In the rows, 128 means zero.
The same turns and mirrors carry the whole set onto itself, and each row onto the other rows of its family. Which rows share a family with each named row? Give them in list order.
These 40 rows form 5 families of 8 rows each.
Pev: [149 125 104 120 133 130 146 115]
fovo: [167 105 106 128 141 121 122 109]
Dod: [158 116  88 114 139 139 132  99]
fovut: [108 125 117 130 127 160 121 114]
raf: [161 107 100 142 146 124 131 110]
doden: [137 106 102 150 120 166 146 109]
Saf: [148 107 118 100 122 116 120 112]
Lep: [119 134 106 122 113 141 116 124]
sok: [112  95 115 136 107 169 113 114]
bak: [154 107 108 124 136 109 106 107]
bored: [158  80 110 130 117 117 107 112]
dofor: [113 112 108 141 121 175 130 121]
Mape: [113 108 110 130 117 177 125 113]
Rivod: [166 105 107 121 141 124 130 111]
zubu: [150  74 130 124 111 125 122 101]
kuril: [108 123 114 122 119 167 124 113]
purop: [121  90 117 158 109 163 119  96]
Feti: [158  89  81 133 120 157 137 105]
delu: [104 109 124 130 114 155 105 112]
kinu: [106 113 128 124 116 159 113 109]
Taz: [110 106 135 121 115 157 112  97]
fekif: [163  94 114 124 131 112 110 112]
bur: [137 110 133 113 122 113 115  95]
deve: [121  94 112 128 110 178 115 100]
Ved: [145  72 113 133 111 138 107  87]
boli: [125 141 108 127 133 142 129 104]
kat: [162  80 103 148 129 130 131 116]
momi: [108  98 122 132 112 171 113 103]
bugoz: [162  97 121 118 138 117 113 105]
paf: [125 122  91 146 124 167 125 106]
Nesot: [111 125 129 116 119 155 130 115]
Vid: [112 104 136 134  97 136 111 115]
Medu: [168  79 112 134 128 124 115 111]
luz: [165  80 116 123 128 126 109 102]
Getaz: [160  81 105 137 130 150 135  89]
nevu: [131  75 114 139  93 156 117 108]
fikiz: [173  85 101 129 132 139 128 110]
fofa: [123 117 104 123 116 176 133 116]
peno: [121 110 122 117 105 128  96 102]
vosal: [169  90 102 136 139 130 129 114]

The rest of the family of doden: Pev, Feti, bur, Ved, boli, nevu, peno
The rest of the family of Lep: Dod, Saf, zubu, purop, paf, Vid, Getaz
The rest of the family of kat: raf, bak, bored, Taz, deve, Nesot, fofa

The same turns and mirrors carry the whole set onto itself, and each row onto the other rows of its family. Which rows share a family with each named row? Give them in list order.
These 40 rows form 10 families of 4 rows each.
kanon: [129 112 140 130 125 112 117 108 106 143 119 112 123 131 121 139]
vep: [115 146 114 113 119 134 143 144 164 132 128 127 155 115 138 113]
dar: [126 112 138 147 131 116 106 123 104 117 115 114 132 130 129 137]
lofe: [104 148 113 138 140 123 141 139 164 109 132 131 146 113 131 108]
dad: [140 136  96 143 111 146 155 141 124 103 136 152 126 136 114 128]
Konug: [123 165 114 131 143 144 122 112 100 145 145 150 118 111 150 128]
nor: [148 135  98 128 109 134 145 140 127 109 140 167 137 147 120 139]
senaz: [129 153 112 123 138 125 117  96 109 160 139 152 118 111 147 124]
pezin: [136 169 119 129 138 131 123 112  95 136 120 154 117 117 148 142]
fif: [123 105 148 129 140 109 121 123 108 127 134 110 136 123 130 137]
nuki: [124 106 137 135 128  99 124 115 113 113 119 112 142 134 136 144]
Pizuk: [101 142 104 122 125 123 154 139 165 129 119 132 139 122 134 115]
padeb: [125 167 124 138 142 139 110 105  98 142 146 138 118 109 132 122]
fup: [150 136  92 124 110 133 150 132 134 121 135 161 125 153 115 131]
Tav: [122 126 163 133 131 111 133 113 115 121 115 114 135 128 136 141]
Pafo: [130 157 113 127 143 120 105 103 103 156 126 138 115 112 132 130]
lar: [106 148 123 121 127 120 137 137 168 128 144 136 159 120 138 115]
magal: [108 149 123 128 135 126 136 139 164 130 143 120 154 109 131 113]
kek: [163 136 107 132 114 119 150 141 137 101 130 145 123 128 109 138]
napod: [147 130 104 127 129 127 156 144 125 101 137 156 135 146 105 138]
fovip: [131 158 115 119 144 124 111 108 104 142 131 151 112 114 156 126]
Tove: [109 145 114 116 127 117 139 133 175 136 131 129 148 128 136 113]
Fatap: [128 170 108 127 140 131 127 101  97 143 149 149 123 112 144 130]
gopib: [130 108 155 126 127 112 125 109 111 125 128 117 122 134 138 132]
Sina: [125 157 110 127 136 138 110  99 101 149 138 147 126 115 151 144]
tugen: [161 140 103 122 118 127 150 132 136 111 129 163 137 140 106 127]
ses: [120 161 112 122 120 127 144 146 163 132 138 120 138  98 139 120]
rizam: [129 157 117 126 134 131 111 107 103 149 154 154 120 110 151 131]
metar: [137 152 107 123 150 130 113 119  90 143 142 150 119 108 142 133]
zet: [106 144 109 121 123 128 147 130 172 126 149 125 148 116 137 124]
vil: [103 153 112 115 138 134 146 149 154 129 140 130 154 115 139 118]
gif: [157 133  91 136 118 138 144 143 121 109 133 156 130 140 112 139]
Suk: [106 156 113 124 136 113 137 132 161 127 140 120 156 110 138 117]
marim: [129 101 144 133 126 102 109 117 112 121 130 126 135 131 137 143]
nas: [137 136  96 126 119 127 165 129 140 115 130 161 121 141 108 127]
zomil: [127 104 148 143 139 108 121 119 117 113 120 119 132 136 132 140]
bis: [155 135  90 130 110 129 151 132 115 106 138 147 132 143 113 144]
denu: [126 111 148 135 135 107 116  98 116 124 129 121 139 134 130 150]
gugas: [131  98 138 132 124 105 121 109 114 135 117 123 132 136 135 138]
karez: [150 132  86 130 116 127 146 131 143 104 137 159 131 140 118 144]

The rest of the family of pezin: Tav, kek, ses
The rest of the family of lar: nor, rizam, marim
The rest of the family of gif: Konug, magal, zomil
The rest of the family of fif: napod, metar, vil
The rest of the family of Suk: nuki, Fatap, bis
The rest of the family of senaz: fup, Tove, gugas

The same turns and mirrors carry the whole set onto itself, and each row onto the other rows of its family. Which rows share a family with each named row? Give them in list order.
These 32 rows form 4 families of 8 rows each.
zudab: [ 97 123 132 165 118 145  96 100 140 107 173]
Movo: [ 95 132 122 166 122 152  97  80 140 108 166]
tifa: [ 98 131 147 155 112 140  92  98 140  98 159]
roze: [127 128 153 169 106 131 126 110 147 135 125]
bena: [154 137 164 166 108 164 115 111 109 133 125]
kizo: [ 94 149 122 168 128 175  94  85 120 124 143]
fos: [121 135 158 168 108 151 119 120 150 137 122]
teruz: [148 140 134 135 102 163 136  98 142 119 142]
lavib: [ 82 145 125 176 117 161  97  84 125 113 147]
fifoz: [124 130 156 164 112 134 127 102 145 153 142]
sir: [117 136 165 164 110 163  99 104 108 154 122]
kodov: [139 134 159 165 116 153 109 110 126 155 115]
zetoz: [102 138 119 164 134 159  81  90 121 131 143]
vife: [104 132 153 142 112 167 120  73 117  92 158]
Tomot: [142 113 154 134 103 159 126 108 140 126 134]
zude: [148 124 140 126 104 165 122  99 130 125 131]
rol: [108 132 135 152 105 165 122  72 107  83 154]
lotiv: [157 131 141 159 108 171 108 114  98 122 153]
ridu: [108 122 123 179 127 165 105  74  91 112 152]
goz: [109 130 137 174 129 165 112  69  98  99 165]
doduf: [142 134 151 153 101 148 115 112 151 135 122]
mola: [118 124 127 181 136 155 122  76  95 110 155]
vavom: [ 96 112 130 158 107 146 104  81 135 106 166]
tuvos: [ 93 142 121 180 132 163 102  71 115 117 153]
negeb: [102 134 134 153 115 160 107  75 123  89 171]
los: [160 123 158 142 100 159 116 110 127 125 132]
biki: [114 123 155 139 120 148 118  68 106  93 160]
pedir: [156 134 151 162 110 170 127 114 109 111 125]
fas: [122 145 127 175 139 153 114  74  97 109 134]
pofa: [155 132 149 169 107 160 112 118 101 113 133]
Rufed: [132 124 159 169 120 169 106 115 112 153 124]
lumak: [119 151 168 173 111 164 101 110 106 151 139]

The rest of the family of pofa: zudab, roze, kizo, sir, vife, zude, mola
The rest of the family of biki: tifa, teruz, fifoz, zetoz, lotiv, fas, lumak
The rest of the family of rol: fos, lavib, Tomot, ridu, vavom, pedir, Rufed

The same turns and mirrors carry the whole set onto itself, and each row onto the other rows of its family. Which rows share a family with each named row? Give them in list order.
These 28 rows form 7 families of 4 rows each.
fut: [ 99 139 109 142 132 147 122 107 113 141 107 108 159 118 136 126 146 121
 112 111 105 151 139 101 137 120 133 137 161 139 143 106 145 113 123 145
 124 123 112 132 104 147 130 128]
tomag: [131 118 130 137 150 150 158 120 148 135 141 141 119 148 126 140 148 150
 123 129 126  85 149 137 150 172 157 112 123 131 112 117 117 141 142  97
 147 119 136 151 142 122 144 134]
dires: [138 136 131 151 138 155 167 111 156 146 141 131 118 145 127 136 139 138
 131 117 128  91 129 130 146 162 147 134 111 141 109 117 107 141 131 135
 127 127 125 161 133 143 142 128]
bunat: [151 113 140 113 127 140 121 123 145 104 140 143 131 125 139 132 124 113
 118 133 145 134 112 112  98 129 117 131 120 141 133 117 149 153 128 139
 109 146 149 146 153 119 153 165]
fid: [123 105 141 103 110 154 108 123 135 110 140 134 134 146 125 134 145 128
 121 131 135 131 127 118 114 134 127 117 117 148 136 114 146 144 124 123
 133 150 150 119 160 131 137 171]
Moro: [110 132  99 132 146 141 123 122  96 134 139 126 176 113 138 133 132 111
 127 111 114 151 135  87 145 131 133 124 167 117 131 116 149 116 126 149
 115 118 115 120 123 141 136 120]
puvok: [144 135 129 132 157 155 153 120 129 136 149 137 109 148 124 148 144 145
 133 120 122 107 141 145 144 156 151 131 112 120 107 122 106 143 125 115
 163 125 140 138 155 132 139 142]
Mulig: [102 134 105 138 115 140 118 106  99 126 128 119 168 109 130 126 127 131
 113 105 102 153 135  92 137 125 140 132 159 137 134 115 146 125 117 146
 117 123 130 114 111 134 128 139]
toli: [122 131 116 130 139 104 168 124 120 137 120 163 137  99 119 131 137 122
 113 114 132 111 156 129 132 133 136 113 171 111 121 131 124 131 145 107
  98  94 129 125 108 113 116 122]
zulak: [127 118 116 148 124 138 121 111 107 148 140 103 168  96 151 119 130 127
 113 117 104 144 147  99 142 141 126 138 146 120 134 101 131 121 123 160
 109 127 122 141 113 130 151 128]
namu: [125 128 147 134 155 147 145 115 155 130 146 132 113 153 129 152 148 137
 137 125 126  79 152 147 142 156 144 126 131 122 108 121 111 140 136 111
 143 121 124 163 123 124 135 121]
zeme: [139 117 126 141 144 149 140 120 138 142 126 133 112 160 138 129 150 149
 119 126 116  99 146 147 148 169 142 131 119 130 107 122 121 138 129 106
 156 110 132 168 129 130 149 129]
muv: [133 101 152 108 109 137 112 122 147 103 126 121 120 136 128 139 116 142
 117 121 154 133 128 108 119 144 117 130 119 138 135 113 155 135 122 139
 137 148 126 143 157 128 152 154]
Teteb: [131 129 118 126 153  97 153 120 139 135 103 161 117 109 115 130 139 110
 119 115 133 117 146 141 128 131 121 115 171 113 130 142 134 125 134 105
 103  98 131 138  99 117 127 129]
bab: [113 144 108 131 112 140 106 125  96 121 138 113 152 125 145 114 137 128
 109 109 113 156 144  93 140 122 124 126 158 125 129 106 132 120 117 156
 111 131 128 137 102 135 126 136]
Tob: [119 149 122 131 148 104 153 118 112 130 127 160 121 109 126 131 142 117
 125 121 134 116 141 125 130 126 120 109 166 104 124 107 123 128 145 106
  94 104 120 135  94 111 116 103]
vig: [136 138 125 120 143 122 165 133 144 148 128 161 129  99 100 130 125 104
 138 125 129 146 155 128 131 148 125 122 182 120 120 125 122 134 117 120
 100 108 120 110 112 112 123 115]
Sig: [149 152 134 137 128  96 169 125 132 154 113 143 122 104 111 137 140 133
 112 116 140 127 145 126 126 141 135 108 167 108 127 117 140 126 136 116
  94 115 120 134  99 116 131 109]
toper: [142 133 120 125 163 109 156 118 117 152 133 161 125 104 113 136 136 122
 142 127 130 113 147 136 139 137 130 106 164  93 120 139 123 122 133 111
 114 100 133 122 128 122 108 117]
Ralo: [151 112 141 150 133 141 158 122 153 142 118 136 115 155 130 163 135 129
 120 123 134  92 141 124 131 162 144 117 116 133 113 110 107 147 127 115
 148 121 127 156 126 115 144 115]
kop: [146 125 133 137 146 147 167 130 144 162 152 152 118 162 121 140 120 140
 130 139 137 119 147 125 146 175 147 138 130 135  99 119 115 139 124 122
 152 105 131 139 121 119 137 129]
Gamez: [135 116 134 103 126 157 100 125 139  91 150 123 113 153 133 129 138 130
 123 134 145 126 128 120 107 129 122 126 133 139 133 127 135 144 116 128
 138 148 139 135 144 122 145 166]
seva: [144 125 125 135 134 115 164 113 126 139 125 154 105  87 107 118 131 108
 127 126 147 118 139 135 126 135 125 107 148 104 135 118 115 121 137 115
  78 114 119 125 115 116 131 122]
Vap: [105 130 119 121 129 152 126 120 115 149 140 113 152  96 131 135 127 126
 130 114 110 165 146  82 144 139 120 148 161 140 130  92 140 139 110 136
 124 128 104 122 135 134 134 128]
vumo: [135 123 112 133 101 138 123 112 114 123 120 103 151  99 137 123 138 123
 109 104 119 163 136  86 129 140 130 135 169 136 142 107 132 124 113 143
 117 132 125 140 119 138 124 111]
retaf: [134 103 146 100 126 149 125 135 122 128 147 146 112 137 128 149 116 118
 120 137 152 152 135  94 123 137 122 144 114 142 124 102 143 154 122 115
 133 132 142 138 160 119 131 165]
tosun: [129 110 142 105 118 156 106 132 123 107 116 137 113 139 129 125 147 122
 110 137 143 145 125 128 106 121 120 127 118 139 139 106 156 136 129 117
 125 143 136 138 156 131 140 159]
kug: [122 123 131 102 131 156 120 140 118 103 148 141 136 142 132 140 141 111
 116 113 145 150 124 113 115 122 125 133 122 132 130 114 147 145 124 136
 133 144 134 115 166 137 152 166]

The rest of the family of muv: Sig, Ralo, vumo
The rest of the family of kug: Moro, puvok, toper
The rest of the family of vig: kop, Vap, retaf
The rest of the family of zulak: dires, bunat, seva

